[ -7  33  -2  15  22   5  29 -20  58] -> K_692
[-13  13  22 -14  12  35 -24  31  -8] -> K_126
[-9 28 34  5 10 13 -5  4 11] -> K_244
[-6 25  4 -9 15 10 17 -8 38] -> K_810
[  6 -25   7 -14 -19   6 -27  25 -52] -> K_479
[  7  15  31   9 -13   6  -1   2  -5] -> K_784
[  2  13  24   7 -10   6   0  25  -2] -> K_165
[  2  32  44  22 -15  -3  11 -14  14] -> K_604
[ -5  -8 -11 -12  10  10 -11  13  -6] -> K_39
[  2 -37 -29 -20  -1  -4 -19  16 -35] -> K_420
gone K_165: [  2 -10   0  25  13  -2   6   7] => [24]
gone K_810: [10 17 -6  4 -9 38 15 25] => [-8]
gone K_244: [ 4 -5  5 34 10 28 -9 13] => [11]
gone K_784: [-13  15   2  31   9  -5   7  -1] => [6]
gone K_126: [ 31  -8 -14  12 -24  22 -13  13] => [35]

[  8 -28  -1   5 -13 -12  18  -9   6 -21  -3  23] = K_545
[ 17 -15 -23   5  37   0   4   9 -26  -8   5 -17] = K_323
[ 25 -16  25  -6 -41   5  -3   1  39 -22   5 -24] = K_693
[ -4  17  31  -2 -27  -2 -34  12 -22  11  -4   8] = K_794
[ 24  -4  26 -12  27 -10   8 -25  -4   9  -3 -17] = K_68
[ 25  12   0 -11  31   4  39  -6   1   4 -17 -32] = K_14
[ -5  37 -31  -5 -21  -7   6   0 -16 -29   8  -6] = K_485
gone K_68: [-10  24  -4  26 -25   8 -17 -12   9  -4  27] => [-3]
gone K_545: [-13  23  -9 -21   8  -1 -12 -28   5  18  -3] => [6]
gone K_68: [  9 -17 -12  -3  -4  26  24  -4   8 -25 -10] => [27]
gone K_485: [  8  -5 -21 -31  -7  -5   0 -16   6  37 -29] => [-6]
gone K_693: [ -6   5  39 -22 -41   5   1  -3  25 -24  25] => [-16]
gone K_68: [ -3  24 -12  27 -17 -25  -4  26   8 -10  -4] => [9]

[-42  14  -3  13] -> K_524
[ 15 -22  18   0] -> K_70
[ 33 -32 -15  -4] -> K_443
[-16  17  -6 -26] -> K_836
[36 29  9 37] -> K_303
[ 33  32   2 -15] -> K_762
[-26 -39 -18  10] -> K_957
[ 21  33 -24  21] -> K_452
[-26 -46 -25 -24] -> K_512
gone K_512: [-26 -24 -46] => [-25]
gone K_524: [-42  -3  14] => [13]
gone K_512: [-25 -26 -24] => [-46]
gone K_303: [29 37  9] => [36]
gone K_762: [-15   2  32] => [33]
gone K_512: [-46 -24 -26] => [-25]

[  9   8 -17  21  12   5 -35]  K_275
[ 23 -31 -60 -31 -30 -20 -51]  K_430
[ 3 18 17 14 24 -2 -8]  K_681
[-15  11   0 -14   0  31   9]  K_79
gone K_681: [-8  3 17 24 18 -2] => [14]
gone K_79: [ 31   0 -14  11   9   0] => [-15]

[-25   0  11  14 -30 -26 -20   6 -21  34   8   1   8  32   7  23  21 -19
  28  28] : K_931
[ 21  13  17 -19  12  27  11  13 -48 -31  18 -26 -22 -20  15 -19  30  28
  29 -22] : K_465
[ 13 -20 -23 -18  29  14  16 -30  28 -29 -27  32  18 -23 -20 -17 -24  14
 -25 -26] : K_89
[ 18  22  24  -2  22  13  11  23  42 -13   7 -23 -18 -17  25 -18 -33  -3
 -32 -16] : K_740
[ 16 -16 -27 -15  28  21  15 -22  26 -28 -25  34  21 -30 -19 -21 -35  10
 -27 -24] : K_919
[-14  24  33  24  -9 -24  -7  29  44  33  14 -28 -14  15  27  16 -27 -33
  -8  21] : K_519
[ 16 -16 -27 -15  28  21  15 -22  26 -28 -25  34  21  16 -19 -21 -35 -12
 -27 -24] : K_869
[ 26  13  19 -16  14  25  21  23 -19 -32  23 -28 -22 -23  15 -27   9  22
 -20 -29] : K_994
[-18 -12  -9  16 -31 -17 -12  -6 -13  31  -6   6   9  31  -6  22  15 -10
  26  24] : K_597
[-17  10  20  28 -24 -27 -16  24  22  42  15 -29 -13  26  18  26  -8 -32
  10  24] : K_567
[-22 -20 -28  13 -11 -18 -16 -26   8  26 -24  35  24  21 -24  24  -9 -11
  22  20] : K_214
gone K_465: [ 28  12 -22 -20 -22  29 -19  21  30  18 -26 -48  13  15  17 -19  11  13
  27] => [-31]
gone K_567: [ 24  10  -8 -24 -27 -16  10 -32  18  42  26  26 -13  28  15  22 -17  24
  20] => [-29]
gone K_740: [ 22  -3  24 -33  25  42 -13 -32 -17  18  13 -18 -16  22 -18   7  -2  11
 -23] => [23]
gone K_869: [ 21  15 -19 -24 -22 -27 -35 -21  34  26 -27 -25  28 -28 -16  16  16 -12
  21] => [-15]
gone K_465: [ 21  15 -20 -48 -19 -19  13 -26 -22  17  12  28  27  18  29  11 -22 -31
  13] => [30]
gone K_869: [-28  28  16 -22 -27 -35  34 -15 -19 -25  16 -27 -12  26 -21  21 -16 -24
  21] => [15]

[ 22  35 -47 -22  -4   0  33  10  38 -54]  K_404
[ 20  35 -49 -24  -4   1  30  11  38 -54]  K_790
[ 18  37 -50 -51  -7  -1  24  12  38 -57]  K_379
[ 19  37 -50 -26  -6   0  27  11  37 -56]  K_946
gone K_790: [ 35 -24  30 -49  38 -54   1  -4  11] => [20]
gone K_379: [ 18  -7  12 -51  38 -57  37  24  -1] => [-50]

[-14   4  18  -7   4  -5   6   1   1 -12  40  -7  -7  10   8  10   0   5
  17  16 -22  24   0  -2  15  11   1   1   2   0  16   1  35   6  -4  18
   4 -12  -1   6   0   5   0   0  25   0 -27  27   0] : K_112
[-16   4  23 -26   0   0  21  -8   7  -1   0 -23 -43  22   7  13   7   0
   0  -1 -33  -4  28  19 -13   2  -5   0  12  48  -2  -1  34 -13 -10  24
   0 -17   7   9 -10   0  33  -1  27 -31 -19  35   2] : K_101
[  0  18  11 -24   0  15  28   0  10   2  62 -24 -49  31   8  11   3   8
  -8   8 -38  -7  26   4  -5  -7  -8  34  20  39   0   4  26 -19 -11  40
 -19  -9  10  14  -2 -17  31  -1  25 -23 -27   0 -14] : K_99
[-18 -11 -11  -7  10  -8  -5  16  -8  -9   1  -8   3  -6 -10   7  13  -2
  19   9  12  27 -10  -1  18   8   4  -3   0 -12   6  -6   4   0   0   0
  16   0   1 -14 -17   4   5  25   3 -22  -2 -10   5] : K_551
[  0 -11 -11 -16  10  -8  -5  16  -2  -9   1  -8   3  -6 -10   7  13  -2
  19   9  12  27 -10  -1  18   8   4  -3   0 -12   6  -6   4   0   0   0
  16   0   1 -14 -17   4  -4   3   3  12  -2   7   5] : K_118
[-14   4  18  -7   4  -5   6   1   1 -12  40  -7  -7  10   8  10   0   5
  17  16 -22  24   0  -2  15  11   1  17   2   0  16   1  35   6  -4  22
 -15 -16  13  -1   0 -23   0   1  19 -10 -10  31   2] : K_127
gone K_118: [  4   0  -3  -9  -8   7  -2  19  18  -6   3   1 -12  27  10 -11  12  -1
   0  12   1  -5  -2  -6 -16   3 -14  13   0  -8 -10  -2   8 -17   0   0
   0   9 -10   4  16  16   6   7   5 -11   3   4] => [-4]
gone K_551: [-11   5   6   3  18 -10  10  13 -10  -5   0  12   0   1 -17  -8 -14   4
  27  -2  25   8 -11  19   5  -8  16 -10   0  -2 -22  -8  16   4   7   9
   3  -6   1   0  -3 -18  -1   0  -7   4 -12  -6] => [-9]
gone K_101: [ 27  -5   0   0 -13   7 -10  -1  35 -33   0  13 -19  34   2   7   7  21
  12   0 -23 -43   9  -2  28  -8   7   0   0  -1  22 -13  19 -17  24  -4
  48  -1   4   2 -10  33 -26   0   0  -1  23 -31] => [-16]
gone K_118: [  5   8  -8   0  27  12  12   3  18  -1 -12   0  19   4   4  -8 -10   4
   7   9 -10 -16  10   6  -2 -11  -4   3  -2   0  16 -14  -2   7   0 -11
  -9   1  16  -6   0  -5   1  -3  -6  13   0   3] => [-17]
gone K_127: [-14  16  17   1 -15   0  -1   0  11   1  35  -7   0  22   2  15   6  40
  13   8   0   1 -22   1   4  -7 -23  24   1  10  -4   0   6 -10  16   5
  -7   2  18  17  19  31  -5 -16  10 -10   4 -12] => [-2]
gone K_99: [  4 -17   2  10 -19   0  15 -11 -19  40   8 -23   0  39  25  62 -24  14
  31  11 -14   0  34   8  11   8 -27  18  28  10  31 -38  -1  26   0  -7
  -7  -8  -5   3  -8  20   4   0  26 -24  -9 -49] => [-2]

[ -6  -8  -7   0   0  -7   2   0   3   2  10 -11  -1   3   5  -1  -2   7
   4  -7  10  11  -8   5  -3   0  -7  -8   4  -2   1  -8   2  -5 -13  -4
  -6   2   6  -6   2  -2   3 -11  -7   4   0   6 -15  -8  -2   6  -6  -6
  -5] = K_187
[ -6 -49  13  11  13  -1  21  -8  24  -5  14 -18 -17  43  -3  -1 -11   4
  25  34 -36  16  14   1   7  -7 -15  -4   9   3  -7 -12 -25  -7 -10   9
   3  -7   8   2  31  -8  12 -35   4 -12  -4  -5 -15  10 -27 -12 -10  34
 -37] = K_934
[ -4  -9  -8  -1   2  -6   3   1   4   2  10 -10  -1   3  -5  -1  -2   6
   3  -6  10  11  -9   6  -4   0  -8  -8   6   0   1  -7   2  -5 -12  -3
  -7   1   4  -5   3  -2   3 -10  -5   2   0   6 -15  -8  -3   7  -7  -7
  -4] = K_342
[ -6 -49  13  11  13   0  21   0  24  -5  15 -19 -17  43  -3  -1 -11   4
  25  35 -36  17  14   0   7  -7 -15  -4   8   3  -8 -13 -25  -7 -10   9
   1  -6   8   2  31  -8  12 -35   4 -12  -5  -6 -15   9 -26 -12 -10  35
 -37] = K_115
gone K_934: [-49  -3 -27  -4  14  43 -11  31 -17  34  -7   4  13  -1 -10 -10  10  -7
  11  13 -12   2  -5  -4  16  -7  -7  24  -8 -12   4   3 -36  34 -18   3
  -6 -15  -5  14   7 -25   9  -1 -35  25  12 -12  -8   9  21 -15   8 -37] => [1]
gone K_115: [ 43 -13  -5 -36 -26 -10   0 -17  31   3  11  -8   8 -15  -6 -19 -49   8
   7   4 -25  -8 -37  35  -6  24   9  -6  13  -7  14 -15  12  13  -5   0
 -35   0 -12  -1   4  21  35   9  15  -7  -4  17  -3   2 -10 -12  25 -11] => [1]
asked: [ -6 -49  13  11  13  -1  21  -8  24  -5  14 -18 -17  43  -3  -1 -11   4
  25  34 -36  16  14   1   7  -7 -15  -4   9   3  -7 -12 -25  -7 -10   9
   3  -7   8   2  31  -8  12 -35   4 -12  -4  -5 -15  10 -27 -12 -10  34
 -37] => K_934

[  1  10   2 -22   8   3   4  -1   8  22  21 -19  22 -24  14 -18 -32   1] -> K_146
[ 24   3  -8 -31   4  14  33  -4  -1  -4   6  -8  20 -29  11  32 -34  -9] -> K_964
[ 15  -2   9 -21   2  12   7  -8  -6  -6  -1  -1   3 -24  14 -16 -32  -7] -> K_374
[ 17   0 -25 -30  -3   5  14   7  -1 -22  -9   5   7 -18 -11 -15  -8 -12] -> K_776
[-11  11  20   1  10  -3  10   1  15  51  32 -23  12 -12  15  -9 -27  18] -> K_924
[ -2  -4 -10 -24  -3  12   3  -6  -7  -7 -10  16  -1 -21  -1 -14 -22 -12] -> K_272
gone K_374: [ -2  15  12  -7 -21  -8  -6   9  -6  14  -1 -32  -1   2   3 -24   7] => [-16]
gone K_776: [ -9 -15 -30  -1  -8 -18 -22   5   0   5   7  17   7  -3 -25  14 -11] => [-12]
gone K_146: [ 10 -18  -1 -19   1 -24   8  22  21   8   4   2   1  14 -32  22 -22] => [3]
gone K_964: [-31  32  14   4   3  -8  -9 -29  -1 -34  -4  11  24   6  20  -4  -8] => [33]
gone K_272: [ -2  12   3  -4 -12  -3 -24  -1 -10 -14  -1 -21  16  -7  -7 -22 -10] => [-6]
gone K_374: [ -8  14  -2   9  -6  -1  -7  15 -24 -21 -16 -32  -6   2  -1  12   7] => [3]

[-1 -1 13 -2] : K_169
[-1 12 18 13] : K_171
[-8  9 20 11] : K_421
[21 -2 33 -4] : K_575
[-6  7 30 15] : K_632
[-4 11 58 14] : K_246
[35  3 34  0] : K_265
[-7  4 18 13] : K_27
[-14  -2 -11  -1] : K_188
[-14  -2 -11   7] : K_457
[ 1 -3 -4 -1] : K_4
gone K_171: [18 12 -1] => [13]
gone K_246: [11 -4 58] => [14]
gone K_265: [ 3 35  0] => [34]

[-19 -20 -58  -8  50  43 -46] -> K_913
[-23 -51 -36  54 -31  53 -51] -> K_637
[-19 -17 -58  -8  50  44  44] -> K_610
[  8  29 -12 -18 -33  30 -14] -> K_148
gone K_148: [-14   8 -12 -18 -33  29] => [30]
gone K_913: [ 50  43 -58  -8 -20 -46] => [-19]
gone K_637: [-36  53 -31 -51 -23 -51] => [54]

